One turn moves every row onto another: examples first, then more rows asked:
dugaz: [ 0.15  0.24 -0.56  0.91 -1.33  1.49 -1.07  0.08 -2.87  0.87  0.75  0.69
  0.53  2.34  1.49 -0.51  0.92 -1.12]
lim: [-1.13  0.01 -1.18  1.59  0.48  1.87  1.58 -0.57 -0.50  0.19  1.64  0.59
 -0.88  2.02 -0.97  0.02  1.10  0.63]
retap: [-0.40  0.09 -2.65  1.09  0.24  0.49 -0.10  1.33 -0.99  0.04 -0.83  0.54
 -1.13  3.94  0.01 -0.71 -2.05 -1.60]
zenud: [ 0.61  0.63  0.84 -0.76 -1.64  3.58 -1.31 -0.83 -2.29 -0.57  0.64 -0.31
 -0.87  2.51  0.35  0.26 -1.35 -2.34]
zekal: [-0.01 -0.02 -2.76 -1.21  1.11  1.50 -0.15  2.56 -0.98  0.12 -0.49  0.05
 -2.08  1.68 -1.26 -0.04 -0.85 -1.54]
Vebav: [-0.84  1.68  1.84  0.20 -0.07  2.62  0.64 -0.70 -0.17 -1.76  0.61 -0.07
 -1.37  2.78 -1.11  0.98 -1.01  0.92]
mebin: [-0.39  0.46 -0.73  1.78  1.39  2.89  0.80 -1.38 -2.13  0.54  1.39 -0.67
 -1.96  2.18 -0.46  0.45 -0.84  1.15]
Sola: [-0.12  1.99  0.39 -0.65 -0.66 -0.42 -0.57  2.55 -1.37 -0.32 -1.86  0.68
 -1.71  2.64 -0.79  0.68 -1.47 -0.28]
Tun: [-1.46  1.68  1.43  0.95 -0.22  2.44  0.18 -0.66 -1.49 -1.07  0.66  0.07
 -2.91  1.53 -0.36  0.39 -0.11  1.60]
sif: [-0.83 -0.27 -0.59  2.26  0.76  2.29  1.03 -0.56 -1.33  0.85  1.56 -0.37
 -0.76  3.01 -1.41  1.19 -0.29 -0.59]
ropi: [ 0.53  1.57  0.59 -0.84 -2.03  3.94 -0.51 -0.51 -2.41 -0.84  0.90 -0.43
 -0.84  2.25 -0.03  0.19 -1.04 -1.94]
Ponin: [-0.74 -0.22 -0.57  2.51 -1.13  1.77  1.06 -1.05 -1.39  0.71  0.75  0.83
 -2.37  1.80 -0.92  0.16  0.23  0.71]
tovo: [-0.28  0.59 -2.80 -1.10  1.14  0.74  0.51  2.25 -1.32  0.70 -0.16  0.21
 -2.35  1.11 -1.36 -0.12 -0.25 -0.92]
mozu: [ 0.93  2.09  1.00 -0.85 -1.19  2.00  0.48  0.52 -2.37 -0.96  0.70  2.01
  0.42  1.35  0.69 -0.15 -0.27  0.70]
Situ: [-0.41  1.89  1.61  0.45 -1.41  1.83  0.15 -0.67 -0.59 -0.51 -0.12 -0.86
 -1.03  2.64 -1.30  1.27  0.69  0.86]
tazak: [ 0.29 -0.78 -0.37 -1.71  0.43  3.27  0.62  0.11 -2.20  0.18  2.32  1.47
 -0.90  1.16 -0.09 -0.25 -1.30 -0.98]
pil: [ 0.52  1.15  0.99  0.77 -1.41  0.11 -1.20  1.51 -2.05 -0.31 -2.13  0.52
 -2.69  2.49  0.04  0.02 -1.50 -0.10]
tipo: [ 0.67  1.07 -0.87 -2.48  0.36  2.35 -0.55  0.16 -0.71 -0.92 -0.98 -0.99
 -3.23  1.98 -0.03 -0.94 -1.68  0.67]
Fede: [-0.25  0.89  1.09  0.61 -1.50  2.33  0.41 -1.66 -1.41  0.48  0.16 -0.92
 -1.89  3.27 -0.74  0.79 -1.18  1.77]
tis: [-0.26 -1.25 -2.07  0.73 -0.11  1.43 -0.25  0.33 -1.34  0.52 -0.29 -0.01
 -2.21  3.91  0.49 -1.29 -2.51 -0.96]
rog: [ 0.95  1.30  0.94 -1.41 -0.67  1.65 -0.06  0.45 -2.10 -0.58  0.55  2.01
 -0.04  0.80  0.95 -0.40  0.24  0.94]
zil: [-0.29  0.79 -1.01  1.07 -1.54  2.14 -0.21  0.07 -3.00  0.43  1.41  0.56
  0.71  2.63  1.32 -0.88  0.53 -1.10]
kud: [-0.56  1.75 -1.32 -2.32 -0.15  1.93 -0.56  0.88 -0.16 -1.38 -1.13 -1.02
 -2.39  3.06 -0.46 -0.57 -1.87 -0.75]
mifuf: [-0.30  1.22 -1.27 -1.83 -0.39  1.64 -1.39  1.72 -0.29 -1.23 -1.51 -1.06
 -1.67  3.42 -0.30 -0.34 -1.49 -1.10]
teme: [-0.26  0.01 -1.71 -0.30  1.07  0.45 -0.07  2.07 -2.45  1.33 -0.04  0.22
 -3.04  0.69 -0.21 -0.59  0.21  0.31]
balab: [ 0.11 -0.03 -2.68  0.51  0.29  0.41 -0.52  2.33 -0.84 -0.13 -1.26  0.73
 -0.72  3.37 -0.06 -0.49 -1.29 -1.30]
Befon: [ 0.04 -0.10 -0.52 -1.12 -0.27  3.15  1.35  0.57 -2.80  0.50  2.66  1.43
 -0.60  1.11 -0.38 -0.08 -1.09 -0.93]
vuloz: [-0.04  1.23 -0.13 -1.52 -0.15  0.23 -0.73  3.16 -0.92 -0.76 -1.57  0.78
 -1.52  2.30 -0.77  0.44 -1.43 -0.22]

tis goes to tipo
zekal goes to vuloz
Vebav goes to lim
Now find these:
mebin goes to Tun
ropi goes to Befon
dugaz goes to zenud
Sola goes to retap

One turn moves every row onto another: examples first, then more rows asked:
Siv: [-2.13 -1.12  0.38  0.70  1.03 -0.01  1.41  0.66 -0.13 -1.05  1.50  0.86
 -2.27 -0.64  0.07 -0.08 -0.40  2.70  0.22  0.86 -1.07  0.20  2.68  1.96
 -0.07 -2.13 -0.09 -1.07  0.67 -1.20]
dipo: [-0.55  1.08 -0.26 -1.88 -0.62 -1.74 -0.52  0.26  0.43 -0.94  1.31  0.60
  2.11  0.88  0.30 -1.10 -1.02  1.17 -0.01 -0.36 -0.85  0.41 -0.53  0.69
 -1.04 -0.06 -1.91  0.10  0.88  0.91]
sibab: [-1.12  1.24  0.15 -1.55  0.34 -0.07 -0.21  1.12  0.58 -0.14  0.58 -1.46
  0.94  0.65  0.30 -2.38 -0.21  1.22 -1.56 -0.50 -1.02 -1.17  2.09 -0.31
 -0.30  0.10  3.10 -0.10 -0.45 -0.84]
Bibop: [-1.35 -0.58 -0.75 -0.22  0.91 -0.81  0.89 -0.19 -0.95 -2.11  0.21  0.14
  0.05  0.43  3.35 -0.50 -0.27 -0.62 -0.75  0.14  0.50 -0.56 -1.48  0.45
 -0.25  0.55 -1.44  1.97  0.15 -0.50]
Ruri: [-0.40 -0.55  0.35  1.91  0.03  0.44  0.47 -0.49 -1.89 -0.80  2.09  1.79
  0.10 -1.34  0.78 -0.88 -0.13  1.83 -1.88  0.80  0.54 -0.97  2.11  2.63
 -0.44  0.93  0.39 -2.26 -0.03 -0.07]
boraz: [-0.40 -1.25  1.87  0.78 -0.26  0.21  0.01 -0.43 -1.05 -0.39  1.30  0.59
  0.57 -1.85  1.87 -1.29  0.05  2.99 -2.01  0.23 -0.65 -0.44  1.73  2.44
  0.17  1.22  0.42 -1.86 -0.35 -1.48]
diten: [-5.14 -0.21  0.53 -1.85 -0.92 -0.71  0.18 -0.09  0.11 -0.44  1.18 -1.17
 -0.17  0.27  0.34 -1.29 -0.53  0.81 -0.79  0.75  0.42 -0.76  0.16  0.10
 -0.87  1.69 -2.11  2.01  0.51  0.42]
vari: [-1.60 -1.34  0.62  0.70  0.03  0.13  0.73  0.54 -1.73 -0.42  1.11  2.40
 -0.33 -0.69  0.30 -2.07 -0.73  1.12 -2.36  0.92  1.03 -1.38  1.00  1.14
 -0.95  1.55  0.35 -3.35  0.00  0.43]
doga: [-1.32  0.92 -0.69 -2.49 -0.17 -1.30  0.56 -0.26  0.26 -1.17  1.27  0.73
  0.07  1.04  3.13 -0.19 -0.12  0.40 -0.66 -0.23  0.23 -0.37  0.31  0.80
 -0.84  0.12 -2.96  0.40 -0.09 -0.02]
por: [-3.47 -0.40  0.84 -1.41 -0.43  0.44  0.51 -0.73 -0.97 -1.23  0.08 -1.61
 -0.31 -0.29  0.53 -1.54 -0.45  1.58 -0.67  0.52 -1.03 -0.03  0.61  1.14
  0.03  0.18 -1.88  3.55 -0.16 -0.01]
ped: [-3.19 -2.14  1.85 -0.80  1.45 -0.44 -0.04  0.42  0.40 -0.60  0.83 -1.33
 -0.05 -2.33 -0.76 -0.45 -0.40  0.12 -0.72  1.19  0.93 -1.62  1.00 -0.05
 -0.70 -0.17  0.40 -2.26  1.18 -0.71]
dof: [ 0.49  1.37  0.03 -1.65  0.18  1.13  0.33  0.60 -0.07  0.54  1.99 -2.04
 -0.05  0.59  1.35 -1.39 -0.17  0.08 -0.62 -0.06  0.23 -1.62  2.94  0.66
  0.51 -0.23  1.44 -0.42 -0.32 -0.36]
vezi: [-2.26 -0.33 -0.53  0.26  0.26 -0.21  0.22  2.16  0.24 -0.30  1.11 -0.13
 -0.52  1.79  1.26 -2.81 -0.29  0.59 -0.58 -0.35 -0.19 -1.17  1.16 -0.27
 -0.66  0.74  3.59  0.33  0.36 -0.30]
Veb: [-2.35 -2.37  2.25 -0.30  0.16 -0.27  0.49  0.32  0.63 -0.55  1.68 -1.11
 -1.02 -2.46  0.17 -1.41 -0.16  1.23  0.77  0.65 -1.12  0.47  2.25  0.81
  0.58 -1.23 -0.31 -1.47  0.48 -0.25]
fezak: [-0.66 -0.18 -0.53  0.11  0.12  1.02  0.73  1.61 -0.42  0.27  2.49 -0.79
 -1.52  1.74  2.19 -1.87 -0.28 -0.57  0.37  0.12  1.01 -1.60  1.99  0.66
  0.29  0.39  1.97  0.05  0.39  0.12]
mupu: [-1.60 -2.07  2.33 -0.48 -0.28 -0.05  0.26  0.55 -0.86 -0.09  0.42  1.21
  0.11 -1.21  1.40 -2.45 -0.59  2.31 -2.59  0.46 -0.14 -0.81  0.58  0.90
 -0.28  1.84  0.35 -2.94 -0.26 -0.99]
pidat: [-2.22  0.44 -0.15 -0.40 -0.18  1.17  0.07 -0.20 -1.57 -0.86  0.34 -0.66
 -0.05  1.16 -0.86  0.19 -1.29  1.82 -0.05  0.90 -0.28 -0.44  0.16  2.24
  0.44 -0.60 -1.65  2.86  0.91  0.10]
fen: [-3.04 -0.82 -0.11  0.20  2.36 -0.24  0.95  0.75 -0.29 -1.17  0.52  0.56
 -1.37 -0.50 -0.82  0.76 -0.62  1.53 -1.30  1.38  0.98 -1.82  1.47  0.98
 -1.35 -1.06  0.65 -1.95  1.32 -1.68]
Vik: [-0.62 -0.46 -0.40  0.31  0.47 -1.29 -0.18  0.30 -0.79 -1.89  0.28 -0.01
  2.09  0.27  0.51 -1.34 -1.11  0.15 -0.10 -0.05 -0.62  0.33 -2.26  0.49
 -0.54  0.37 -0.45  1.63  1.19  0.35]
bezun: [-3.88  0.69 -0.50 -0.87 -0.59  0.07 -0.31  0.37 -0.48 -0.11  1.44 -0.22
  0.08  1.80 -0.98  0.47 -1.28  1.07 -0.17  1.23  1.21 -1.27 -0.28  1.21
 -0.52  0.99 -1.91  1.26  1.62  0.54]

Ruri goes to boraz
dipo goes to Vik
diten goes to bezun
Now find these:
vezi goes to fezak
ped goes to fen

